Rotation paths and how fast each direction turns (degrees each step)
Each turn is a multiple of 5 degrees from 10 to 175, or 0.
Each row of a path follows its step; steps can be skipped.

step 0: [  3 -12  -7  24  11 -31   3  33   4  -1  -6  -5   2 -13  28  17  11 -13
  -7   1  -5  43  11   2  11 -19  34   0  17  -3   7 -14 -26  18 -29  37
 -20   8 -49  27  -9  -9  25   2   9   0  37]
step 1: [-35   8   0 -14 -10  15   4  50  21  -6  11 -14  -8  -4 -17   8 -26 -32
 -15 -16 -18  46 -18   6  11  17   2 -14  12  12 -21 -14   3   1  -3  10
 -17  25 -35  29 -16   5  -2  44  18 -16   3]
step 2: [-25  52 -10  12  -2  -6 -21   1  11  12 -16 -12 -19   3 -14 -12   0   0
  10 -24   1  31 -24  20 -37   3 -11  -4  -4 -14 -28  -4  21  39  -6  14
 -19 -17 -31  14  -2  17  26  24 -19 -13  33]
step 3: [ -7 -16  16  29 -22 -19 -23   3  15  16 -27  -8 -14  22  23 -10 -14   5
   4 -20 -36  39 -10  30 -10 -24  16   4  -2  -7  11 -37 -12  35 -22   3
  -2 -19 -36   1 -10 -18  -1  14  20  15  17]
step 4: [-22  26  -4  -4 -17  -6   2  44   8  -8  -3  15 -11  17  35  11 -35 -30
 -17 -11 -41  30   5  23  -7  19  10   1  26   6 -22 -31  13   1  23   9
   4 -23  15   1   2   8 -13  22  32   5  24]
step 5: [-25  41 -23  10   9  12  -9  30  19  14 -12  12 -16  -9  11  11   7  30
  23  23 -18  17 -28   2 -28  -2   3  14   6  12 -56  -3  16  16 -17  10
  -7 -28  -2  19  -5 -18 -26 -10   6  -1  37]
step 6: [ -6   1 -14  26  -2  12 -20  21  35  -1 -43 -17  -6  -8  29 -15  11  -4
  51 -22 -21  23 -18  -5  13  13  -6  -6  -2 -17 -13 -45 -18  10 -20  -6
  -2 -11  -8   3   1 -14 -39   9   6  22  -9]
step 7: [ -9  21 -19  38   4  11  30  -5  32 -19   0   1  16  12  38 -10 -17 -23
  17 -10 -37  18  -2  25  25  14  30   2  25   0 -13  -3  12   2   6  16
 -16 -25   8   9  28  28 -19  20 -23  17  12]
step 8: [-30  25 -39  16  20  -5  22  14  -3  -7  -3  -1   0   6   2  -4   5  -3
  11   4 -39  -5   0  -7  16 -17  27  23   7  -5 -39  31  -6   5 -43  26
   1 -10 -31  12 -10   0 -18  -1  28  33  25]
Speeds:
[-5 -3  7 -3  2 -2 -3 -6  5 -9  5 -8 -2  8 -1  9  6  2  7  7  0 -6  7 -8
  5 -8  1 -3 -4  8 -3 -4  2 14 -8  5 13 -5 -8  3  0 -4  2 -8 -2  1 11] : 135
[ -7   1   1 -10   4   2   1  12  -5   3  -4   6  -2  -5  -3  10   4  -2
  -8  13   7   4  -3  -3  -3  -1   9  -8   9   3  -6  -2   4 -10  -8  -2
   7   6   4   0  -2   0   4   0   3  15   3] : 90
[ -3   3   5   1   2   7   3  -5  -6  -3  -3   5  -6  -1  11  -5   4   0
   6  -2  -4  -4  -1  -9  17   5  13  -4   5  -3 -10   1  -4  -5  -5   4
  -8   2   5   4  -3  -4   1 -13  -8  -7  -7] : 40
[  0   4   2  -3   4  -4   2  -7 -14   0   3  -3  -5  -1  -7   5  -7  -2
   0  -3   4   8  -5   2  -5   1   1 -10  -5  10   8 -15  -3   2   0  12
 -15  10   0   0  -6  -1   4  -3   3  -7   4] : 25
